[-1.49 -0.33 -0.19  0.28  0.94  1.55]	1.55
[ 1.133 -1.449 -1.576  0.863  1.038 -1.053]	-1.053
[-139.83  119.00 -130.37 -132.21 -119.26  122.81  166.89]	166.89
[ -31.71   97.75 -137.34   -1.86]	-1.86
[-0.07 -0.17  0.00  0.10]	0.10
[-0.12  0.11  0.10  0.07]	0.07
---
[-104.8, 133.0, -49.0, 7.4]	-104.8, 7.4
[-21.834, -188.513, 107.201, 28.123, -107.776, 10.092]	-21.834, 10.092
[-0.01, -0.06, 0.10, -0.13]	-0.01, -0.13
[1.5, -0.5, 0.4, 0.9, -1.7, 1.2, 0.7]	1.5, 0.7
[[120.26, 42.67, -32.00, -34.02, -167.12], [-133.23, 121.09, -56.63, 92.97, 84.07], [-118.17, 9.13, 30.56, 67.17, 165.41]]	120.26, 165.41
[[-0.23, 1.31, -0.66, -0.12, -1.02, -1.82, 0.22], [-0.08, 1.53, -0.89, 0.03, -1.16, -1.86, -0.08]]	-0.23, -0.08
[-13.79, 12.05, 10.06, 6.22, -17.14, 6.88, 9.82]	-13.79, 9.82
---
Input: [1 5 7 6]
Output: 5

Input: [43 28 21 56 23 80]
Output: 43

Input: [44 34 84 52 66 63 22]
Output: 63

Input: [-34 -19 -37  34]
Output: -34

Input:
[[133 133  78  53]
 [216  76  77 166]
 [189  67 115 108]]
Output: 166

Input:
[[ 60 198 181  80]
 [ 67 104  86  76]
 [ 70 185 171  87]]
Output: 181

Input: [7825 1413 8200 6743 4762 3345]
Output: 6743
---
1.3	-1.2	-0.5	-0.6	-0.6 yields 1.3
0.09	0.10	0.03	-0.12 yields 0.09
-6.0	2.6	8.5	12.7	-4.2	-11.0	-10.6 yields -6.0
-0.01	0.00	0.01	0.01	0.18	-0.13 yields -0.01
-1.5	-0.1	0.2	-0.5	1.2 yields -1.5
-14.1	18.5	-0.3	-17.4	13.6 yields -14.1
---
[ 18.61  10.37 -10.49  -1.85  18.06] -> -1.85
[111.273 -14.678 -94.633 -66.148] -> -94.633
[-11.4  -2.3   7.8  -2.8   9.5] -> -2.8
[  8.02 -10.67   2.38 -14.81   6.55   6.25  11.14] -> 6.25
[ 1.4 -0.4  0.3  0.6 -1.8] -> 0.6
[  7.453 -15.417  12.059  11.728   1.378  -0.720] -> 1.378
[-0.08  0.07  0.04 -0.10  0.13] -> -0.10
[  95.57  -49.32 -142.44  -88.71   90.93] -> -88.71
[ 105.409 -125.110  -61.755   53.805] -> -61.755
---
[[ -6.756  -7.540   8.049   4.772  -2.442 -12.596   8.748]
 [-20.357  -0.125  -5.270  15.889  11.277   2.399  -5.246]
 [-13.129   6.428  -9.799   6.517   9.633   4.841  -5.845]]	4.841

[ 136.3  -37.5   36.1 -133.3]	36.1

[-0.108  0.067  0.140  0.096 -0.041]	0.096

[ 1.130 -1.367 -0.719 -1.753 -1.221  0.358]	-1.221

[-0.01 -0.16  0.06 -0.06  0.13 -0.06]	0.13

[ 0.06 -0.09 -0.13 -0.14  0.12]	-0.14
---
[[8981, 1310, 1182, 1058], [8981, 1310, 1182, 1058], [8981, 1310, 1182, 1058]] out 8981
[[-8, -1, 0, -9, -6, 9, -16], [22, -12, 14, 14, 4, 32, -36], [-14, -6, -24, -5, -12, -45, -7]] out -14
[[-1, 12, 8, 16, -2], [2, 16, 5, 26, -10], [-49, -32, -26, 9, 11]] out -49
[[25, 21, 33, 28, 8, 9, 17], [24, -12, 37, 38, 40, -26, -1], [12, 21, 11, 10, 8, 22, 15]] out 12
[[-26, -228, 48, 573, 914, 431, 125], [96, -673, 118, -235, -433, -391, 598], [-661, -767, 356, 619, -127, -703, -235]] out -661
[[456, 56, -272, 229, -4, 630, 316], [241, 797, 688, 568, -79, 357, 45], [-535, 848, -31, 493, 547, 884, -248]] out -535
[[7, 7, 7, 7, 7, 8, 7], [3, 5, 2, 2, 2, 2, 2], [4, 1, 3, 4, 3, 4, 3]] out 4
[[5, 8, 6, 5, 7, 5, 7], [5, 8, 6, 5, 8, 5, 7], [3, 8, 2, 8, 5, 5, 7]] out 3
[[12, -28, 17, -11, 23, 14, -5], [5, -24, 9, -28, 4, -8, 34], [-4, -12, -22, -17, -30, -5, 19]] out -4
---
[[  5  41 -33 -31  38]
 [  9  12  -1   0   7]
 [  1  44 -35 -35  43]] Out: -1, 44

[-185 -240  816 -930 -108  -84  867] Out: -930, 867

[18 48 38 37 80] Out: 38, 80

[ 46 -11 -47  21 -21] Out: -47, 46

[-645 -902  -61  787 -934 -885  679] Out: 787, 787

[-152 -504  604    2  613  714 -231] Out: 2, 714
